The rows below fall into families. The same turns and mirrors carry the whole set onto itself and the rows of a family onto each other. For each named row, which other rows are in its family? Write them in the order they are listed.
These 30 rows form 5 families of 6 rows each.
bap: 2.664, -2.391, -0.498, 2.539, 1.202, -2.815, -0.319, 2.908, -0.638, -0.361, 1.260, 0.655, 2.159, 0.143, -1.110, 1.451, 3.977, 0.394, 3.622, -2.311, -4.815, -1.711
nesof: 1.221, -0.157, 2.531, 2.525, 0.149, -0.141, 2.026, 1.631, 3.508, -2.565, -0.435, 2.073, -2.423, -0.222, -3.311, 1.248, 2.333, -1.762, 0.849, 1.747, -0.063, -0.167
Bufod: 2.170, -2.225, 0.808, 1.871, 1.923, -2.843, -0.517, 2.789, -0.431, -0.979, 0.296, 1.081, 1.347, 1.733, 1.222, 2.499, 4.715, 0.708, 3.679, -1.198, -4.391, -0.886
supi: 0.366, -3.056, -1.779, 4.222, 2.564, -4.023, 0.127, 0.592, 0.962, 1.281, -0.585, -1.158, 1.559, 0.258, -0.762, 2.165, 2.766, 1.842, 5.357, -2.194, -0.520, 0.067
Zeger: -2.009, -0.679, 0.957, 4.115, 0.553, -2.784, 0.004, 1.588, 3.090, -4.008, 0.196, 1.341, 2.888, 2.466, -1.458, 1.067, -3.433, 1.959, 2.175, 0.472, -1.129, -0.916
fer: 0.988, -0.721, 0.198, -0.161, -0.457, -0.038, 0.898, 3.292, 2.287, -1.750, 2.695, 0.811, -1.329, -0.007, -2.780, 3.071, 2.881, 0.497, -1.094, -2.049, -1.449, -0.160
Reti: 0.587, -1.028, 3.559, 0.932, 0.014, -1.285, 2.056, 0.229, 2.624, -2.437, 0.144, 2.625, -2.270, -0.719, -1.635, 1.097, 2.725, -1.343, 0.822, 2.226, -2.014, -0.252
nemoz: -0.122, -2.542, 0.047, 0.648, -0.524, -0.809, 0.848, 2.347, 3.947, -2.216, 2.885, 0.087, -2.164, 0.426, -3.664, 1.981, 3.108, 1.182, -1.072, -0.373, -0.420, -0.074
kan: -2.848, 0.072, 1.830, 4.850, 1.588, -3.579, 1.467, 0.656, 1.944, -4.886, -1.325, -1.378, 2.738, 0.435, -0.530, 2.347, 0.026, 2.476, 2.075, 1.178, -0.229, -1.450
Vusu: 0.599, -1.915, 0.817, 1.532, -1.098, 0.128, 1.317, 1.143, 2.634, 0.033, 2.346, -0.102, -1.938, -1.534, -2.907, 2.683, 1.919, 2.545, -1.305, -1.034, -1.051, 0.650
gis: -4.033, -0.269, 2.992, 4.780, 0.880, -4.068, 0.216, 0.880, 2.139, -3.103, -1.794, -1.867, 2.336, 0.601, -0.527, 2.590, 0.728, 2.912, 2.987, -0.292, -1.101, -0.954
ligur: 1.704, -3.050, -0.805, 2.254, 1.840, -3.254, -0.448, 1.231, 0.156, 2.338, 0.203, -0.656, 1.661, 1.164, -1.456, 0.379, 2.052, 1.885, 5.335, -1.275, -0.399, 0.785
Lifir: 1.315, -2.504, -1.025, 3.220, 3.304, -3.358, -0.203, 1.417, 1.358, 1.918, -1.086, -0.440, 1.038, 0.087, 0.407, 1.211, 0.957, 1.731, 5.508, -1.452, -0.638, 1.161
big: 2.458, -1.685, -0.042, 2.676, 2.784, -3.907, 0.216, 1.324, 0.083, -0.747, 1.135, 0.880, 2.028, 1.941, -0.184, 1.334, 4.650, -1.224, 3.632, -2.337, -3.880, -1.097
busi: 0.202, -2.299, 0.617, -0.296, 0.055, -0.771, 0.894, 1.856, 2.701, -0.824, 3.014, -0.659, -0.678, -1.081, -2.801, 3.166, 3.229, 0.564, -1.710, -0.926, -0.720, 0.107
sef: -2.350, -0.265, 0.388, 5.893, 0.359, -2.441, -0.165, 0.493, 3.852, -2.960, 0.960, 0.447, 3.042, 1.644, -1.969, 0.156, -2.262, 0.138, 0.082, -1.210, -1.572, -1.061
Bapen: 2.065, -0.837, 2.032, 1.298, 0.861, -0.306, 2.029, 1.435, 3.896, -3.272, 0.762, 0.673, -2.629, -1.225, -2.872, -0.074, 3.200, -0.721, 0.671, 1.136, -1.047, -0.677
viv: 1.389, -2.313, -1.703, 4.402, 2.447, -2.706, 0.050, 0.330, 2.214, 2.283, 0.315, -0.303, 2.320, -0.650, -1.259, 1.310, 1.284, 1.355, 4.746, -2.960, -0.131, 0.125
bonal: 2.488, -1.581, -0.629, 4.322, 3.085, -1.740, 0.230, 1.973, 2.174, 1.956, 0.226, -0.127, 2.058, 1.817, -0.537, 2.026, 1.511, 1.999, 5.357, -2.406, -0.470, 1.010
lef: -3.739, -1.498, 3.002, 4.698, 0.644, -4.013, 0.349, -0.616, 0.504, -3.743, -1.359, -1.078, 1.884, 0.296, 0.503, 1.630, 0.278, 1.978, 1.348, 0.348, -2.450, -0.656
num: 0.473, -0.537, -0.731, 1.446, -0.387, 1.134, 0.967, 2.504, 3.563, -0.549, 2.430, -0.199, -0.598, -0.337, -3.056, 3.354, 2.625, 1.335, -1.099, -1.945, -0.156, 0.281
pozi: -1.065, -0.548, 1.155, 5.163, -0.342, -0.568, -1.134, 0.653, 4.138, -2.705, -0.240, 0.426, 2.450, 0.778, -1.501, 0.832, -3.523, 1.790, 0.909, -1.050, -1.590, -0.942
mezim: 1.763, 0.262, 2.776, 1.038, -0.489, -0.928, 1.343, 1.346, 3.625, -2.533, 0.452, 2.535, -2.208, -0.244, -2.385, 0.720, 1.070, -0.967, -0.591, 1.320, -1.654, -0.522
Bagu: -3.879, -0.756, 2.369, 5.023, 2.039, -3.783, 1.053, 0.155, 3.115, -2.501, -1.419, -1.839, 3.083, 0.621, -0.358, 0.735, 0.364, 1.518, 3.597, 1.001, -0.827, -0.260
miz: 2.575, -2.757, -1.142, 2.515, 1.792, -2.897, -0.288, 3.135, -0.512, -0.163, 1.021, -0.193, 1.875, 0.832, 0.174, 3.093, 4.890, 1.635, 2.538, -1.618, -3.365, -0.939
raka: 3.230, -0.883, -0.424, 2.021, 1.600, -3.471, -0.888, 2.062, -1.225, -0.375, -0.032, -0.869, 2.228, 0.885, -0.189, 0.844, 3.603, 1.509, 3.657, -1.952, -3.451, -1.529
mumev: 0.926, -0.147, 3.064, 1.292, 0.893, 0.619, 2.929, 1.286, 3.000, -2.729, -0.076, 1.402, -2.748, 0.650, -1.646, 2.357, 2.973, -0.103, 1.210, 1.781, -1.475, 0.895
Kiv: -4.547, -0.559, 2.377, 4.417, 1.515, -4.118, 0.878, 0.159, 1.876, -3.494, -1.350, -0.866, 2.481, 1.546, 0.386, 1.831, 2.170, 0.505, 2.625, 1.176, -1.692, -0.649
zulin: -1.387, -0.191, 0.488, 4.275, 0.418, -1.587, -0.508, 0.744, 4.508, -3.815, -0.329, 0.510, 2.649, 2.721, -1.536, 1.220, -2.831, 0.327, 0.863, 0.999, -2.613, -1.282
vef: -1.469, -0.824, 2.607, 4.492, 0.019, -0.849, -0.093, 0.098, 3.916, -3.523, -0.902, 0.400, 2.214, 1.426, -2.059, 0.183, -3.245, 0.493, 2.161, 0.811, -1.580, -0.825

The rest of the family of num: Bufod, Reti, viv, pozi, Kiv
The rest of the family of bap: nesof, gis, Lifir, busi, zulin
The rest of the family of Zeger: nemoz, kan, ligur, Bapen, raka
The rest of the family of miz: supi, fer, mezim, Bagu, vef

The rows below fall into families. The same turns and mirrors carry the whole set onto itself and the rows of a family onto each other. For each named row, which other rows are in its family? Write them in the order they are listed.
These 36 rows form 9 families of 4 rows each.
Vum: 0.746, 0.297, 0.445, 0.032, -0.082, 1.100, 1.105, 1.837, -0.697, -2.008, -1.011, 2.026, -2.581, 0.125, 0.703, -2.247, -2.155
mogeg: 2.983, 1.205, -1.204, 0.999, 1.437, 0.620, -0.241, -3.341, -1.327, 1.819, -0.484, -0.533, 2.174, -1.466, -1.669, -0.320, 3.120
kolib: 3.024, 2.744, 0.575, 0.626, 2.123, 0.115, 0.548, -3.195, -0.766, 1.417, 2.154, -1.236, 2.448, -0.519, -2.838, 0.502, 1.501
lipu: -1.160, 0.946, 2.578, -0.648, 0.845, 0.515, 0.857, 1.285, -0.123, -3.711, 1.055, 1.486, -1.080, -0.270, -1.911, -2.761, -1.080
Dul: -1.183, 2.525, 3.035, -0.471, 0.565, 1.756, 0.314, 1.403, -1.685, -2.428, 0.485, 1.044, -1.069, 0.299, -0.205, -1.786, -2.448
dos: -1.247, -0.282, 0.539, -0.564, 0.702, -0.417, 1.643, 2.823, -0.852, -1.480, 0.150, 2.802, -2.243, 0.620, 0.407, -1.861, -0.888
rabet: -1.625, 0.479, 2.785, -0.751, -1.171, 0.787, -0.304, 2.043, -0.631, -2.707, 0.230, 2.504, -0.689, 0.570, -1.028, -1.879, -0.360
gato: 1.998, 2.383, -0.088, -1.031, 0.472, 0.821, -1.791, -3.502, 0.405, 2.372, 2.301, -1.875, 2.386, -0.056, -1.369, -0.337, 2.500
Muna: 2.060, 3.621, -1.088, -0.482, 1.166, -1.528, -0.697, -3.760, 0.110, 2.018, 1.229, -0.849, 1.763, -0.724, -1.491, 0.079, 2.493
veli: 2.238, 1.087, -1.366, -0.941, 0.305, 0.752, -0.525, -2.762, -0.626, 3.452, -0.666, -1.214, 1.957, -0.895, -0.305, 1.126, 2.507
Tiv: -1.561, -0.100, 1.552, -0.155, -1.052, 1.269, 1.455, 1.633, 0.576, -2.626, -1.523, 1.710, -1.424, 0.475, -0.174, -1.976, -0.685
pak: 1.667, 0.727, -0.923, 0.610, 0.612, 0.232, 0.204, -2.609, -1.149, 4.019, 0.096, -1.220, 1.495, 0.421, -1.209, 2.036, 2.104
tamar: 0.312, -0.772, -0.505, -1.717, -0.220, 1.625, 1.597, 1.205, -0.731, -2.052, -0.059, 2.002, -2.365, 0.475, 0.135, -2.516, -2.195
Bafav: -1.401, 0.735, 3.108, -1.990, 1.183, 1.035, 0.101, 1.678, -2.016, -2.469, 0.745, 0.778, -1.585, 0.542, -0.421, -2.467, -1.627
ludu: 2.320, 1.800, -2.459, -0.302, 0.562, -1.476, -0.227, -3.219, -0.530, 2.823, 0.805, 0.146, 1.680, -0.538, -0.197, 0.663, 3.164
bepo: -0.034, 0.606, -2.294, -0.967, 0.854, -0.590, -0.430, -1.809, -1.324, 3.830, -1.322, -1.343, 2.330, 0.799, -0.552, 0.871, 1.573
rav: -0.424, -1.946, 0.242, -1.619, -1.558, 0.051, 0.109, 1.796, -0.831, -1.338, -0.061, 3.270, -1.927, -0.350, -0.886, -0.853, -1.412
Vob: -1.828, -1.492, 0.590, -0.793, -0.217, 2.139, 0.967, 1.087, -0.267, -0.868, 0.255, 3.128, -2.259, -0.415, 0.924, -1.848, -0.773
zati: 1.104, 2.873, -1.095, -0.139, 1.169, 0.879, -0.676, -3.615, 0.019, 0.945, 2.138, -2.586, 2.560, -0.064, -2.122, -0.691, 2.025
Rasi: 0.650, 1.699, 0.713, -0.333, 1.215, 0.154, -0.560, -3.286, 0.445, 2.888, 2.968, -1.719, 1.944, -0.554, -2.219, 0.774, 2.825
Lub: 0.245, -0.728, -0.559, -0.633, 0.734, 2.204, 0.110, 0.323, -0.466, -1.277, 0.857, 3.125, -3.338, 0.308, 1.324, -1.423, -1.297
Bem: -0.565, 1.040, 2.309, -2.986, 0.207, 0.458, 0.623, 1.305, -1.677, -2.461, 0.912, 1.582, -1.120, -1.202, -0.770, -2.635, -2.364
daka: -0.914, 2.594, 3.214, -1.579, 1.069, 0.318, 0.679, 0.195, -1.877, -1.882, 1.087, 0.915, -1.512, -1.365, 1.425, -1.851, -2.088
lusor: 2.436, 0.049, -1.846, 0.830, -0.538, -0.007, -0.476, -3.360, -0.199, 2.979, 0.213, 0.327, 1.944, -0.208, -0.966, 0.160, 3.007
Ruvov: 0.534, 1.479, 0.217, -0.956, 1.488, -1.529, -0.801, -3.108, -0.374, 2.359, 1.806, -0.825, 2.877, -0.616, -2.082, 0.392, 3.488
kadu: -0.571, 0.820, 2.622, -1.659, 0.045, -0.035, -0.069, 1.664, -0.287, -2.274, 1.425, 2.424, -1.679, -1.485, 0.049, -3.124, -1.393
sape: -0.935, -1.452, 0.606, -1.384, 1.135, 1.991, 1.417, 1.799, -0.594, -1.944, -0.345, 1.539, -2.702, 0.394, 0.342, -1.752, -0.788
Laba: 0.287, 2.413, -1.161, -1.298, 2.019, 0.475, -0.904, -1.609, 0.986, 1.141, 3.100, -1.683, 2.925, -0.211, -2.338, 0.302, 2.389
fis: -0.583, 1.815, 2.236, -0.894, -0.785, 0.045, 1.690, 1.213, 0.190, -3.051, 0.767, -0.281, -0.946, 0.170, -1.136, -2.037, -2.504
Dimam: 1.974, 3.168, 0.896, 0.318, 0.337, -0.702, -0.759, -3.515, 0.026, 1.653, 1.101, -1.264, 2.891, -1.450, -2.151, -0.283, 2.351
tusu: 1.894, 1.201, 0.037, 0.368, 0.807, -0.196, -0.843, -4.235, -1.046, 2.254, 1.317, -0.940, 2.608, -1.098, -1.406, -2.118, 3.194
ruz: 0.742, 0.138, -2.127, -0.926, 0.485, 0.171, -0.714, -2.978, -1.909, 3.147, -0.442, -0.314, 2.474, -1.275, -0.765, 0.724, 2.903
Tober: 1.942, 1.100, -2.032, 0.671, 1.368, -0.429, 0.348, -2.891, -0.303, 2.338, -0.448, -1.230, 1.983, 1.172, -1.528, 1.192, 2.839
Zim: 1.456, -1.068, -0.803, -0.192, 0.717, -0.902, 0.659, -3.906, -0.771, 4.344, 0.655, 0.332, 1.332, -0.591, -1.138, -0.395, 2.259
Gogen: -1.550, 1.690, 1.818, -0.765, 1.369, -0.515, 0.828, 2.346, -0.315, -2.335, 0.720, 2.061, -2.363, 0.268, -0.935, -2.169, -1.473
tula: -0.772, -1.649, 0.779, -0.221, -0.388, 0.158, 1.452, 1.647, -1.764, -1.834, -1.317, 2.811, -1.608, 0.561, -0.139, -2.196, -1.001

The rest of the family of rav: kolib, fis, Zim
The rest of the family of sape: gato, veli, Bafav
The rest of the family of tusu: mogeg, rabet, Tiv
The rest of the family of zati: Dul, Vob, ruz
The rest of the family of Dimam: lipu, lusor, tula
The rest of the family of Laba: bepo, Lub, daka
The rest of the family of Bem: pak, tamar, Rasi

The rows below fall into families. The same turns and mirrors carry the whole set onto itself and the rows of a family onto each other. For each named row, which other rows are in its family? Write them in the order they are listed.
These 32 rows form 4 families of 8 rows each.
pabat: 0.211, -1.331, -1.085, -2.226, 0.351, -0.565, 0.889, 2.634, 2.916
geze: 0.786, -0.787, -1.449, 2.050, 1.787, -1.279, -1.025, 0.077, -2.832
mig: 2.519, 0.563, -1.808, 1.625, 1.784, 0.180, -1.553, -0.220, -0.153
Zarek: 1.364, -2.990, -0.306, -0.689, -0.635, -2.507, -0.025, 3.033, 3.064
zep: 0.757, -3.623, -0.728, -0.746, -0.603, -2.415, 0.059, 3.355, 1.918
zemi: 0.607, -5.107, -0.074, -0.781, 0.043, -1.886, -1.550, 0.702, -0.127
zage: 0.946, -4.561, 1.670, 0.019, 0.033, -3.869, -1.233, 0.116, 1.042
neke: -0.245, -2.567, -0.493, -0.657, 0.368, -3.046, -0.864, 2.456, 4.124
nufar: 1.508, 1.268, 0.494, 0.805, 1.328, 0.105, -0.563, -0.893, -1.938
Lugov: 1.075, -3.110, 0.390, -0.215, -0.619, -3.660, 0.257, 2.812, 2.814
Pid: 2.975, 1.120, 0.404, 2.598, 1.780, -2.356, -1.118, -1.003, 1.041
lotek: 2.310, -3.442, 1.347, -0.371, 0.019, -2.612, -1.681, -0.031, 3.080
suvi: 0.573, -0.810, 1.124, -1.129, 0.443, -3.137, 1.277, 1.768, 4.127
Murag: -1.100, -2.157, 1.395, -0.675, 0.373, -4.580, 1.884, 1.963, 1.538
fasi: -0.759, -3.065, -1.267, -0.995, 0.365, -2.411, -0.859, 2.830, 2.947
vulu: -0.175, 1.796, -0.206, -1.886, 2.756, -0.534, -1.879, -0.317, 0.125
suk: 1.493, 1.368, 1.789, 1.453, 1.341, -1.610, -0.205, -1.349, -1.647
Keko: -1.529, -2.730, -0.788, -1.664, 0.334, -2.098, 1.390, 2.859, 0.365
Veva: 0.955, 0.830, 1.086, 1.225, 1.277, -0.956, -0.213, -1.040, -2.686
vubop: 1.225, -0.284, 0.692, 3.144, 1.773, -3.786, -0.558, -0.758, -1.570
fetil: 1.961, -3.942, -0.347, -1.310, -0.010, -0.603, -1.988, 0.641, 2.043
nevo: 2.064, 1.803, 1.192, 1.086, 1.331, -0.457, -0.484, -1.336, -0.814
raf: 0.429, 2.078, 0.650, 1.999, 2.437, -1.769, 0.160, -1.239, -0.585
gilog: 0.072, 1.698, -0.513, 1.469, 2.483, -0.560, -0.068, -0.804, -1.451
fosur: -0.231, 1.546, 0.209, 1.904, 2.453, -1.656, 0.247, -1.044, -1.683
Vaf: -0.846, -2.951, 0.109, -0.267, 0.330, -4.079, -0.467, 2.357, 3.384
pil: -1.610, 0.640, 0.045, -1.423, 2.657, -1.785, -1.395, -0.162, -2.024
Fur: 0.697, 2.293, -0.120, 1.498, 2.477, -0.719, -0.079, -1.143, -0.351
linup: -1.406, -3.509, -0.664, -0.536, 0.347, -3.532, -0.621, 2.819, 2.237
Vip: 0.159, 2.216, 1.453, -1.062, 2.703, -2.480, -1.551, -1.028, 1.195
rozuf: -1.192, 1.135, 1.866, -0.562, 2.690, -3.751, -1.121, -0.795, -0.911
Pufum: 0.445, -3.713, -0.018, -0.322, -0.607, -3.574, 0.372, 3.121, 1.664

The rest of the family of vulu: zemi, zage, lotek, fetil, pil, Vip, rozuf
The rest of the family of nufar: neke, fasi, suk, Veva, nevo, Vaf, linup

